One turning vector, and how many ticks it has turned
The counts run from 0 to 629.
[142 127 144 122 126 124 151 100 100 108 108 166  91 128 146  98 185 111
  98 171  94 126 103 108 131 127 180 134 146 160 128 103 165  86 144 165] -> 449
[163 118 162 174 128 175 139 129 129  90 146 120 124 143 127 102 180 130
 121 190  88 132 110 130 119 103 159 119 131 129 148 124 169 156 162 107] -> 112
[158 117 137 136  88 145 122 118 112 112 120 101 104 159 150  93 166 140
 111 192 105 137 125 108 103 119 190 120 145 149 130 164 127 122 165  94] -> 483
[139 121  86 136  96 143 139 125 139 150 117 160  75 133 134 102 145 117
 178 182 137 122 141 107 109  88 113 177 124 115 155 181 120 145 144 146] -> 308
[117 117 113 118 132 147 162 118 169 101 149 186  91 113 127 100 172  86
 129 158  71 145 118 108 129 116 105 136 110 123 105 154 161  90 111 116] -> 287
[162 100 110 149 108 152 146  96 193 117 138 171 124 121 119 131 137  70
 142 171 116 117 130 145 131 140 107 155 113 118 146 183 135 118 130 153] -> 342
[144 128 181 146 116 181 113 116 121 103 115 145  87 146  92 115 140 117
 104 195 105 121 125 127 167 131  90 174 117 142 158 126 147 135 113 153] -> 392
[107 132 126 153 114 200 144 121 141  94  88 127  97 156 112 107 130  90
 117 181 135 125 142 145 175 136 129 166 106 142 138 135 118 113  97 173] -> 21
[162 136 135 160 132 173 155 127 128 158  85 140  80 168 156 143 119  69
 107 153 126 124 162 122 174 133 139 113 140 164 103 129 163 126 131 127] -> 14
[137 107 101 117 169 190 170 111 169 108  80 142  86 131 152 113 111  88
 119 131 118 139 129 152 138 106 126 124 121 108 134 168 127  97 176 143] -> 333
[155 133 167 158  98 127 137 101 131 118  97 134 104 133 164 130 144  81
 101 173  95 129 110 142 138 123 180 105 145 122 152 140 182  94 108 163] -> 135
[120 103 131  94 131 142 149  93 193 117  78 195 109 112 152 105 112 114
 114 153 109 131 122 109 158 113  98 152 125 137 134 148 169 126 169 140] -> 365
[ 95 141 127 105 114 183 119 120 111 128 105 141  67 105 138  78 133 114
  79 150 100 144 129 115 163 136 109 140 142 123 131 172 102  89 152 147] -> 44
[139 113 122 168  61 130 143 107 141 135 154 162 116  95 112  81 146 113
 164 214 107 131 122 141 133 119 125 123 130 134 126 146 128 106  98 147] -> 264
[120 100 128  85 110 148 118 101 185 137  90 190 114 114 159 112 120 135
 128 156 107 138 135  86 138 115  97 160 122 133 117 154 165 143 163 120] -> 364
[170 124 171 140 120 138 111 111 120 108 123 126  88 130 118  99 132 136
  58 165 112 118 120 111 162 127 119 162 132 164 164 158 136 145 202 106] -> 35
[136 138  84  95  96 159 148 120 132 113 117 138  96 126 134  74 137 116
  99 195 103 179 152 122  90 110 127 106 140 128 129 179 137  90 139 116] -> 489
[117 105 144 192 134 175 151 101 141  80  84 117 132 118 134 113 161 102
  82 147 120 136 112 149 140 144 141 179 122 141 138 136 111 123 186 118] -> 559
[141 147  92 121 100 170 143 103 126 161  86 139  88 129 114 113 104  94
 129 179 134 151 151 142 143 101 129 138 144 124 105 166 129  70 134 162] -> 175
[102 121 129 111 117 184 142 120 126 151  91 140  88  86 146  76 131 121
 121 146  98 144 147 104 168 108 130 130 128  98 111 153  95  93 158 119] -> 412
[112 143 129 135 112 165 155  99 109 103  87 125  90 145 124 107 163 126
 140 213 123 138  99 144 109  92 131 162 126 123 160 133 147 114 110 181] -> 312
[138 102 135 217 142 160 174 122 136 148 117 133 123 120 110 122 144 101
 133 190 117 153 163 127 146  95 107 123 113 128 131 115 150 132 143  88] -> 63
[170 112 150 115  99 135 123  86 170 122 141 156 112 164 120 125 152 108
 124 171  75 124 120  88 117 111 149 166 120 148  93 149 186 122 179  94] -> 161
[152 131 114 179  97 173 137 143 121 154  99 126  87 180 127 108 134  75
 125 161 126 124 173 126 162 150 106 151 130 169 100 135 122 117 125 139] -> 384
[116 120 126 141 100 186 131 128 144 103  99 135  95 131  94  86 137 113
 128 177 129 116 142 133 167 134 101 192 108 133 148 156  91 126 124 168] -> 390
[140 100 165 141  71 140 119  97 121 143 103 140 107 138 119 104 152 146
 152 200 111 106 117 113 148 134 137 189 124 162  99 124 119 127 149 129] -> 395
[110 105 164 115 112 177 119 126 145  89 132 146 105 120 128  76 174 139
 131 164  77 109 113  82 173 131 171 163 112 128 112 126 134 153 142 128] -> 605
[136 138 129 105  92 145 105  85 135 116 143 145  96 148 110 110 175  97
  93 151  89 124 109 106 133 156 135 186 124 153 122 173 152  99 158 146] -> 528
[119 135 150 171 124 119 153  97 175 108  97 140 110 126 158 130 133  73
  93 149 111 112 104 140 166 113 153 130 123 101 170 166 159 101 118 161] -> 503
[138 126 126 167 111 194 114 132 156 146 110 111 113 138 126  99 121  98
 105 131 111 110 180 103 203 121 154 140 113  94 132 165 136 140 163 132] -> 380
[125  93 159 111 175 210 144 109 114 121  73 119  93 158 126 121 136 129
 106 173 109 145 147 123 134 129 139 135 118 117 127 125 142 101 176  94] -> 201
[134 135 149 170 129 173 140 133 149 126  87 113 101 151 160 131 133 113
 128 177 113 139 163 109 141  86 147 115 117  86 164 150 172 166 133 116] -> 145
[161 127 157 145 115 119 138 104 114 115  96 127  77 137 132 107 125 116
  58 170 130 134 112 122 148 138 116 155 141 186 140 148 143 128 195 102] -> 36
[130 127 145 175  96 187 123 119 117 113 120 127 125 132 131 110 183 103
  68 161 104 142 138 118 126 170 132 165 123 147 118 141 135 138 174  95] -> 561
[146 133 131 177  61 113 120 110 142 157 114 129 110 136 176 116 156  96
 139 160 108 126 133 111 132 132 203 127 136 128 129 165 150 115 135 144] -> 137
[119 115 125 176  83 117 158 130 130 148  95 122 100 113 169  79 150 143
 145 197 115 156 123 107 109  90 149 138 138 151 114 145 115 145 153  86] -> 274
[128 144 136 142  96 169 136 127 106 122 116 136  64 118 123  80 149 102
 135 194 112 119 131 142 143 126 145 128 136 116 154 145 117  89  74 167] -> 626
[157  85 148 132 114 150 136  80 148 145 117 182 126  99  90 108 133 110
 121 180  91 146 154 109 170 119 137 110 123 111 141 110 163  86 136 160] -> 579
[148 104 117 214  97 134 131 126 137 146 137 145  99 123 134  99 179  98
 142 149 119 101 165  97 139 146 142 163 120 137 137 161 111 148 165 105] -> 429
[168  87 143  98 118 122 148 101 171 126 105 185  91 129 149 112 116 115
 161 178  88 126 122 120 123  99 139  99 136 116 131 154 157 100 147 146] -> 129
[123  96 158 187 144 171 153  96 153  96  83 127 142 107 133 118 148 120
 101 163 119 125 104 144 150 120 133 171 110 116 144 137 115 148 192 116] -> 558
[192 141 113 134 121 138 150 109 138 150  88 158  63 139 131 126  99  83
 108 145 134 135 149 131 140 100  82 139 138 150 130 177 137  88 168 148] -> 173
